The rows below come in pairs that one turn or mirror swaps. Which row does each named row swap with?
The rows were stretched afterwards, more along some directions than others.
Bir: [ 13  -8  -7   4  30   6  -6  10  -6 -22 -13 -12  15 -27   3   2  12  -9
  -2  22  13   2 -11   8   4  40 -17 -32   3  -4]
pob: [  9  -1  12  -2  16  -6   2  21   8  26   5  25  -6  -9  11   3  17   4
   8  24  16 -10  10  12 -15  -2  15  -2   7  20]
guga: [ 11  21  -9   4  31  -6  -7   6 -14  11   3   9   1 -20   4  14  24  -7
  16  18   9  -2  -9  11 -27  19 -21  -7  -7   5]
pinif: [  0  -5   8  11  -4 -21  12   7 -14   9  15  -9   9 -33  -5  10  14  -2
  -2   4  -6 -11  14  -9 -12 -10  -5  -6 -13   6]
bulif: [  5 -13   7  11   8  -7  18   8  -7  -8   8   0  -8 -13   1  -7  14  -2
 -15   7  -3   0   5  -9 -11   0 -14   2   2 -12]
pir: [ 11 -21   5   5   8  -4  30   8   3 -27  -7 -13   0 -30  -4   6   2   2
  18  19  -4  13 -12  14 -24  13 -29 -13   0  -7]
lom: [ 26 -26  -7  -4   5   5  12   5  11 -12  -4  13   1  -1  15  16  -4 -33
   0 -21   1   6  14   3 -20  -3 -10   4  -4 -37]
lum: [  6  -4  16   0   6   2 -12  11   2  -2  -3  11 -22  -3  12  18  15 -12
 -14   7   1   3  -5  -8 -12   1 -12 -12  11  -2]
Nub: [  3   4   3  -1  18  10 -21   8 -12 -16 -26 -14  -2  -1  -3 -15  -3  -7
 -33  18 -11  -9  -4   1 -12  24 -25 -13  -1   3]
Danuv: [ 34  -4  -4  12  -3  32   7  15 -12 -30 -34 -21   9  20   3   8  -1  -7
 -20  10 -16  -8   7 -12 -15   3 -24 -14  11  11]
neni: [ 26   1   5 -15  19  20   4   1   4  17  -6  38  13  31  -3  13 -17 -10
   5  10 -19 -29   7  10 -11  -3  -8 -12  24  25]
ralis: [ 25   9  -5   3  22   7  -5  -4 -16  -8   4  15  19  -4 -18 -11 -14 -32
  36 -12 -19  -2   8  29  -6   1 -18 -15   9 -10]
Fifug: [ 16   6   5  17  22 -12  12   1  -3  -4   2   2  -5 -31  20   3   9 -32
  28   4   2   7  14  12 -12 -13 -12  -7 -10  -8]
nuvug: [ 12   9   2   6  37  -2 -15   3   6  14  -6  10   3 -14  -3 -21 -25 -10
  17  23   7 -25  16  31  22   6 -17 -21  29  17]
fuzud: [ 12  -2  -6  -3  16 -17   6   1  -3   3 -28  16   0 -13  20  -8 -17 -14
   1  16  13 -28   8  11  20  22  -6 -24  23 -10]
Ziv: [ 10  -8  12  17   3  16   1  21   0 -15 -10  18  -7  25  -2  -3 -11  24
 -23  15 -17  -1  -3   5  -6   0 -20 -10  25  21]
Fuduz: [  7 -19  -7   5   9  -2  28  26   6   3  19  20  10  -7  19  12  15  17
 -10  16 -22  -5   4   2  -3 -10   1 -13  10  12]
Mir: [ 23  -1 -19   7  19   9  17   1 -12 -11 -31  -1  22 -30   8  -6  -2  -4
   2  13   1  -5  10  21   5  21 -20 -25   5  10]
ketav: [  8  15  -5  -7   8  33  -7  17   3  -2 -51 -24   8 -18  10  11  13 -16
 -22  14  10 -11  14  -5 -22  15 -20 -16   6  33]
vimi: [  9  -4   9  15   8  -1  16   3  -1   6   6   9   1 -29   4   6  -1  -3
  10   0 -26   4  30   6 -13 -13  -5 -16   2  28]
fiz: [ 19   4   3  -9 -10  24  -9   8   7 -11 -38 -25  -2  -6  15  27  31 -11
 -37  -1  -1  -2  -6 -17 -25  11 -16 -10  -8  16]
sozi: [ 11  13  -8  -3  10  10   0   7 -19   2 -39  -5  17   1   3   3  -2   4
  -8  27  13 -27  15  -5   1  15  -8 -22  14  27]
nozi: [  9  25   6 -20  17  -5  -7  10 -10   2   3  16   6   1   1   4  26 -15
  16   6   3   3  -1   6 -38   2  -9   1 -14   3]
gep: [ 17   7  17  17  13  -3 -11  15 -14 -17  -1   6  -9  -2 -14 -17 -11  -3
  21  14  -6   7 -15  22 -12   8 -27 -22   0  -9]
zit: [ 16  -2  -6   4  15  -1  10   5  -2  30  23  26  -2  -8  16  -7   7  -5
  13  15  24  -3 -12  18   5  -2  -2  -5   6  -2]
nidut: [ 24   6   5 -22  17  17 -23   0  -9  -3 -18  29   1  31  -4  -3  -7   5
 -16  29 -13 -17  -5  10  -3  15 -14 -21  23   7]
lafe: [  3   6  11  -3   0   1 -10  -1  -9  -9 -19  -4   5 -44  -4  14  11  -7
  -5  22   0 -18  -5  12  -6   5 -11 -25  -4  18]
nuf: [ 39 -12   8   0  -7 -10 -15   3   5   2  -2   8  11  13 -10   5   7  -9
  -4  20   7 -27 -24   2  -3   9  -8  -7  -1 -24]
ket: [ 17 -13  -5   9   6  -3  -3  11  -8   7   9  -7  10 -20  19  -4  11  18
 -12  15   2   4   6  10   3   9  -2 -18 -10   1]
muzes: [  2  14   7  -5   5 -14  -7   0 -18 -11  -2  34  -2   6  -4   0  11 -17
  12 -12  -9  -2   6   0 -14   4   7 -10  -2  -6]
zepa: [ 13  -8 -13  -8  25  -6   6  -7  -3   1  -3  -1   7 -15  13   5  13 -18
   1  16  14   8  -3  24   2  17 -11 -16   0  16]
todov: [ 24  17  -8 -12  25   3 -12  17   0  -3 -26   9  11  18  17   9   3 -22
  12  16  22  -9 -16  10  -8  25 -19 -17  12  -5]
gad: [ 36 -10  -2   3   3  -2  -1   6 -15 -18  -6  23  10  16   5  12 -19  -6
  -3  -4 -28  -5  -6  13 -16  11 -19  -6   3 -15]
gile: [  7  -8   0  33  -1 -11  36  26 -10 -19  -3   0 -10 -12  13   4   5 -13
   2 -19 -12   5  12 -10 -24 -10 -18   2  -3 -12]
tiz: [ 33  12 -18 -23   3  -8  -3  17 -13 -13 -18  25  10  31  21  17   3 -26
  13 -15  11 -17  15  11 -28   5 -11   6   9 -23]
girad: [ -4  -2  -6  31   8  12  28  16  20 -23 -22 -18   2 -34   0   5  -3  -3
  13   2   0  29   8   1  -2  10 -23 -16  -8   7]
Tulu: [-23  11  15 -10  -1  -6 -21  -2 -13  34  17  27  -4  -1  -2  -9  -6  -3
   5  13   3 -33  11  -5  -8 -22   6  -5  -6  10]
Puzi: [ 15   5  -8   5  14   8 -10  -3   2   6 -25  23 -11  16  10   2  -6 -10
 -14   7 -12   3 -14   8  -4  14  -7  -9   3  -4]
Boluf: [ 22   0 -10   5 -13  11   9   7  -2 -20 -34   6   7  17  12  22  17   4
 -18   5  -2 -16  -7 -34 -11   3 -13 -19   4 -11]
nop: [ 32 -11   2  10  12  17   0  12   6  -5 -15   1   1  -5   7 -10  -6  -7
   8  12  17 -19   3  15  11   6  -7 -15  24  -1]
ligig: [ 23  -3  -5 -12  27  13  -8 -17 -10   7  -8  20  -3  -4  -5  -2   2  -4
  19   4   7   8  20  32  -5  13  -5 -21  32  26]
Nubuk: [ 20  -4 -11   6  12  28 -13   7   1 -22 -16  -5  -2   9  11  15  15  13
 -12   8  -5  19  -6   7 -11  18 -22  -9  -1  -6]
luta: [  5  16  10   2  23  25 -11  16 -16  -9 -15  -2 -10 -19  -4 -13  19   3
   8  22  12  28   0  30 -16   6 -14 -18   2  33]
Vapi: [  6   9 -12   1   3   8  23  21  -2 -30 -16  -6  21  -2 -13 -11 -15  -2
  10  17 -30   0   4  23  -5   5 -12  -9  -8   9]
vefe: [ 14   9   7   1   9   8   0   3   2  17  -2  26  13  13 -16   1 -19 -15
   5   6 -25 -25   9   6 -14  -8 -17  -9  14  18]
viso: [ 17   6   0  -1 -27  20 -11   8  -5   0 -10   8 -16  19  20  10  24  18
 -20  -8   1   9 -19 -26 -26 -18 -14  11 -16 -21]
Lek: [ 23   8  -5  -5  -3  -4   7  12  -9   0 -10   7  -5   3  16 -11   5  -1
  11   3  27 -14   3 -12 -29   8  -9  -2 -10 -32]
Tagim: [ 30  -2   9 -13  28  11   9  13   2   0  -1  29   0  18  11  -5  -9   2
  18  25  -5 -18  14  37  -7  -6  -6 -10  26  20]
Lomis: [ 12  11  -2  -9   2  -7  -8   7 -17  -9  11  32  -3  21   3  15  -6 -13
  22  -1 -30 -20   0  16 -18 -11   0   0  -4 -20]
butos: [ 20  -1  -1   7   2  18   0   4 -14 -17 -29   1  -5 -18  19  33  18 -21
  -7 -13   7  17   3  -5 -28   7 -15  -3  -6   4]
nok: [  6  17  -6   4  20  13 -16  27  -4  11  -5 -11  12 -19   2 -11  -4 -13
  11  15   7 -25   2  14  -1  12 -15 -17  10  11]
lopu: [ 10   4   6   8  -2  -6  -8   9 -23 -23  -7 -29 -27  -7  -7   6  26 -10
  -2   0  -8   3  -8  -6 -41   9 -15  -6  -2  -6]
nes: [ 24  -2  19  19  -5  -2  -4  10   6 -18  -5 -15 -24  -1   8   6  25   3
 -14   8  -9   5 -22   2 -17   0 -22  -5  -6  -8]
Tun: [ -1   7   7  -8  19  -5 -18 -20  -4  13 -19  31  -3 -18   4   6 -14 -46
  10 -11  11 -16  20  12   8   0  -5 -17  12   5]
Gan: [  7  38   2 -12  13  26 -21   4 -19  12  -9  12  15   2 -23 -15   5  -9
  18   7   0 -26  16  -1 -25  -4 -11  -5  -1  18]
tisa: [  8   7   0  -2   2 -23   6  -6  -8 -14 -21   6 -14   3  11   7  10 -22
  12 -13  12   2  11 -14 -31   8 -12  -7 -14 -14]
leben: [ -2  -3   8  30  22  16   3  12   3 -17 -15  -6 -14 -33  -1   6   3  13
  -8  20  -7  24   1   1  -6  16 -25 -27   9  27]
nemik: [ 23  -6 -11 -12  13  11   5  22  -5  19  12  29   8  18  22   4 -19   9
  14  28  -1 -28 -16  15  -1 -12  -8  -5  11 -14]
desak: [  2  23  11  -3   8   0 -13  16 -16 -10  -4 -16  -9  -9 -11 -17  11 -14
  -2  11  -8 -23  16   3 -24 -15 -12   5  -5   7]
Nol: [ 18   4 -15  16  20  16  -9   0  -9 -10 -11 -26  12 -31 -15 -15   7 -22
   9   2   4   1   1   9   8  25 -22 -19   3   5]
zufa: [ 13  -1  18  14   3  -6   2  12  -6   3  25   5  -9 -19 -13 -23   9  11
   7  12 -20 -14   0  12 -15 -11   1   0  -4   2]
tave: [ 21  -1   2  -8 -11   6  -3   7 -15 -34 -14  15   8  14  -8   4 -14 -12
  -8   0 -28 -10   5  14  -5  -5 -11 -11  10  -2]
tas: [ -6  13   1 -12   2  20 -42 -13 -10  18 -28 -10   9  -7  -1 -10   2   5
 -23  37  24 -30 -13  -6  12  17 -15 -27  -4  14]
Manap: [  0  25  -6  15  28  27  -2  32 -16 -24 -35 -30  -9 -16   7 -13  17 -10
   6   2  -3  20  12   3 -36  19 -20 -13   1  16]
zare: [  3  19  -6  -3  20  -4   7  14 -18  -5  -3   7   4 -20 -10 -21  -9 -26
  41 -12  -7 -17  40   6 -23   2   0  -6   2   2]
Zibuv: [ 35  -4  -3  14  16  -2  13  24  -4 -27  -7   5   1  33  22 -19 -16  -6
   2   5 -20   2  12  13 -12  -4 -20   1   9 -20]
rad: [ 13  13   4   7   0   4   0  -1 -31   7   1  19   1  17  -1  12   9 -11
  15   6   8 -21   7 -19 -20 -18   1  -6 -10  -6]
sikep: [  3   1   0   5  -9   3  12   9   2 -22 -39   1 -20   5  15   2   9  10
  -9   8  -5  25 -19  14  -9  12 -15  -9  15  18]

Swapped with fiz: neni
Swapped with Tulu: tas
Swapped with Puzi: lom
Swapped with Gan: nok
Swapped with guga: tiz
Swapped with Tun: Nub
Swapped with pir: sikep
Swapped with vefe: ketav
Swapped with nozi: todov
Swapped with Danuv: vimi

